[-1.29, 6.26, -5.21, -4.89, -2.13, 0.07] | 6.26, -5.21
[[-1.72, 6.87, -4.53, -1.02, -0.34], [-3.12, -1.98, 3.58, 1.14, 0.48]] | 6.87, -4.53
[[5.95, -2.71, -0.50, 1.36, -3.88], [-1.53, 1.25, 1.57, -5.64, 1.23]] | 5.95, -5.64
[-4.05, 1.57, 6.11, -1.20, 0.80] | 6.11, -4.05
[-4.31, 1.74, -1.98, -3.00, -5.52] | 1.74, -5.52
[5.64, 2.49, 0.02, 1.03, 1.71, 4.26] | 5.64, 0.02
[0.56, -5.71, -1.45, -3.19] | 0.56, -5.71
[-5.70, -1.87, -2.45, -6.20, 5.71, 5.03] | 5.71, -6.20
---
[[-2.1, -1.2, 0.0, 0.8, -1.0, -2.0, -0.6],
 [-1.0, -0.8, 0.0, 2.1, 0.5, -2.2, 1.5],
 [-0.9, -0.1, -0.2, 0.4, -1.0, -0.9, -0.5]] yields -1.2

[[-112.48, 36.94, -1.97, -141.37, 175.49],
 [-141.20, -42.71, 125.63, -183.69, 211.77],
 [14.78, 38.07, 59.43, -111.31, 14.67]] yields 36.94

[[-0.127, -0.079, -0.108, -0.145],
 [0.059, -0.002, -0.084, -0.156],
 [0.081, 0.159, 0.094, 0.045]] yields -0.079

[[0.8, -16.2, -2.7, 17.7, -12.0, 14.0, -22.6],
 [2.7, -2.0, 3.2, 9.1, -0.3, 6.3, -1.5],
 [-1.6, -11.2, -4.2, 14.8, -4.9, 14.4, -16.0]] yields -16.2

[[8.009, -15.670, 7.828, 0.086, -1.757, -0.950],
 [17.208, -8.508, -4.104, 9.644, 5.514, -0.176],
 [-17.553, 0.675, -6.282, -10.195, -11.765, -13.817]] yields -15.670

[[0.008, 0.051, 0.044, 0.015],
 [0.070, 0.082, 0.056, -0.120],
 [0.060, 0.051, 0.129, -0.033]] yields 0.051
---
Input:
[[ 0.04 -6.99  4.34  5.41  5.74 -2.93]
 [ 3.36 -2.86 -1.09 -4.06 -1.71  2.14]
 [-0.81  1.98 -6.66  1.67  1.44  4.64]]
Output: 5.74, 5.41

Input: [ 5.89  2.20 -0.48  4.68 -1.60]
Output: 5.89, 4.68

Input: [ 3.99  2.44 -5.48 -6.48  3.00  2.82  3.69]
Output: 3.99, 3.69

Input: [-3.96 -2.79  5.79  4.01]
Output: 5.79, 4.01

Input: [ 1.58  4.24  0.02 -6.16]
Output: 4.24, 1.58

Input:
[[ 2.83 -3.90  0.21 -1.24  5.80]
 [ 0.13 -1.88 -2.20 -3.36  0.26]
 [ 0.45 -0.95  3.21  3.71 -0.15]]
Output: 5.80, 3.71

Input: [ 3.66 -7.29 -2.95 -5.86]
Output: 3.66, -2.95
---
[[-353, -177, 400, -758, -162, -363], [-137, -324, -438, -575, -313, -53], [-220, -270, 713, -657, -323, -172]] => 713, 400
[8079, 1177, 6398, 3733] => 8079, 6398
[180, 227, 222, 16] => 227, 222
[[146, 204, 203, 117, 183, 174], [183, 114, 127, 192, 117, 173], [213, 45, 113, 116, 105, 200]] => 213, 204
[[-86, 288, -288, -962, -82, 221], [-82, -307, -342, 260, 34, -14], [-141, 644, -61, 175, -170, -174]] => 644, 288
[1, 7, 4, 4, 5, 6, 8] => 8, 7
[[219, 364, 283, -4, 256, 604], [188, -883, 284, 448, -1, 224], [470, -478, 294, 81, 295, 625]] => 625, 604
[957, 42, 60, 495, 303] => 957, 495
[-30, 44, -1, -41] => 44, -1
---
[[ 1.24 -1.62  5.60 -0.35  0.01 -1.20]
 [ 0.61 -2.50  3.91  0.50  1.25  1.16]
 [ 1.53 -0.75  2.18 -0.26  1.02 -0.36]] ⇒ 1.53

[[-2.63  1.84 -6.32 -7.14  0.54  1.45]
 [-2.04  1.08 -6.43 -7.30  0.44  1.33]
 [-2.87 -1.72 -1.69 -2.47  0.75  0.77]] ⇒ -2.87

[[-2.30 -2.25  6.11  3.13  5.71 -1.33 -2.54]
 [ 2.25 -0.81  4.98  4.04  0.52  2.43  4.68]
 [-1.97 -0.85 -2.97 -0.87  2.00  3.79  1.30]] ⇒ -1.97

[[ 3.76 -0.32 -5.44 -2.36  0.21 -1.10]
 [ 1.05 -2.26 -6.31 -0.26  0.40  0.65]
 [ 5.63  3.59 -5.37 -0.52 -1.05 -0.22]] ⇒ 5.63

[[ 0.38  0.07  2.72  1.35]
 [ 4.74  0.14  0.88 -5.68]
 [-2.52 -2.27  1.01 -0.49]] ⇒ -2.52

[[ 4.69  5.17  0.48 -1.20  1.29 -1.93]
 [-1.72 -4.87 -4.89  2.64 -0.15 -0.86]
 [ 1.99  5.17  4.77 -2.79  0.33  0.82]] ⇒ 1.99

[[-1.37 -2.54 -4.11  3.69 -6.73  2.86  3.49]
 [-3.99 -0.70 -6.22 -3.51  2.67  2.66  7.05]
 [ 2.06 -0.42  4.66  4.49 -5.26 -5.23 -4.14]] ⇒ 2.06
